Look-ups in named tables: a row name and a column name give one cell, copied from the table.

safed
|  | susab | zoluve | nikeb | salinuf |
|---|---|---|---|---|
| ziz | 27 | 18 | 35 | 49 |
| fos | 46 | 45 | 39 | 51 |
| dapudas | 13 | 15 | 28 | 17 |
| gulo | 15 | 19 | 26 | 25 |
| lufiru | 17 | 18 | 55 | 19 |
| zepodid | 48 | 44 | 26 | 82 |
| fulezis | 40 | 11 | 28 | 17 |

salinuf of ziz = 49
zoluve of dapudas = 15
susab of dapudas = 13
salinuf of fulezis = 17
susab of lufiru = 17
susab of fos = 46
nikeb of gulo = 26
nikeb of zepodid = 26
nikeb of dapudas = 28
salinuf of zepodid = 82
susab of gulo = 15
nikeb of lufiru = 55

ligase =
	binote	mogipeg	mag	refeb	dizoved	nebapu	til	giv	bagi
pudi	103	131	153	110	94	126	134	146	127
bekaz	110	128	124	120	108	120	116	118	113
vev	106	132	135	114	100	120	122	128	118
zezopag	106	35	97	147	94	68	113	117	124
kis	101	128	173	109	93	127	141	163	127
miz	112	38	96	155	93	74	110	112	120
mivuta	111	39	97	155	94	73	112	113	117
tem	134	48	95	181	90	92	107	102	112
gelo	177	67	94	210	88	132	104	97	108
zetafun	105	128	140	114	98	120	130	135	120
zuv	131	127	105	137	136	102	102	101	107
bof	123	124	108	132	121	106	105	106	110
devu	119	44	98	170	90	81	107	105	118
baz	117	125	118	123	112	112	108	112	109

giv of bekaz is 118
binote of devu is 119
giv of gelo is 97
nebapu of baz is 112
nebapu of devu is 81
refeb of devu is 170
Row with the largest binote: gelo

gunato.csv
,vabor,lubigu,nur,pev,dap,bek,gamirim,laradi,funar
bepifif,126,158,173,170,136,115,57,119,81
torevab,109,116,105,165,143,159,136,138,89
nipotud,147,116,98,164,121,162,89,114,80
domop,152,98,92,173,79,134,129,110,160
lusa,142,101,119,102,88,156,169,105,127
rep,95,166,139,204,165,126,65,172,102
tamida,129,142,98,161,173,158,157,132,136
bita,149,146,142,173,116,165,146,158,139
vinavit,121,172,167,165,163,145,88,162,97

nipotud, lubigu: 116
tamida, nur: 98
bita, lubigu: 146
bita, pev: 173
tamida, laradi: 132
domop, laradi: 110
bepifif, funar: 81
lusa, pev: 102
nipotud, dap: 121

mesaruf =
|  | ligakir | gezorut | lokas | duvuza | nibi | bot | zun | fod |
|---|---|---|---|---|---|---|---|---|
| lovoz | 87.4 | 51.0 | 21.8 | 56.7 | 43.5 | 63.1 | 65.9 | 71.1 |
| rul | 78.7 | 44.0 | 37.3 | 51.8 | 70.2 | 31.2 | 30.6 | 83.0 |
| nit | 65.8 | 52.0 | 45.7 | 59.9 | 35.0 | 78.9 | 74.0 | 48.2 |
| zor | 58.5 | 20.6 | 35.6 | 21.3 | 42.9 | 70.0 | 72.6 | 86.3 |
| deno | 41.3 | 25.5 | 46.7 | 22.6 | 57.3 | 36.4 | 41.8 | 81.1 |
| sodip | 87.9 | 63.7 | 19.9 | 65.7 | 21.2 | 86.7 | 85.6 | 58.1 |
| sivova | 17.3 | 91.3 | 24.2 | 88.2 | 91.1 | 16.8 | 17.2 | 17.0 |
| bibiv | 40.4 | 30.3 | 65.5 | 26.4 | 38.1 | 67.8 | 61.0 | 68.6 |

What is the zun of nit in mesaruf? 74.0
What is the ligakir of sodip in mesaruf? 87.9
What is the fod of rul in mesaruf? 83.0
What is the zun of bibiv in mesaruf? 61.0
What is the duvuza of zor in mesaruf? 21.3
What is the lokas of nit in mesaruf? 45.7
What is the fod of sodip in mesaruf? 58.1

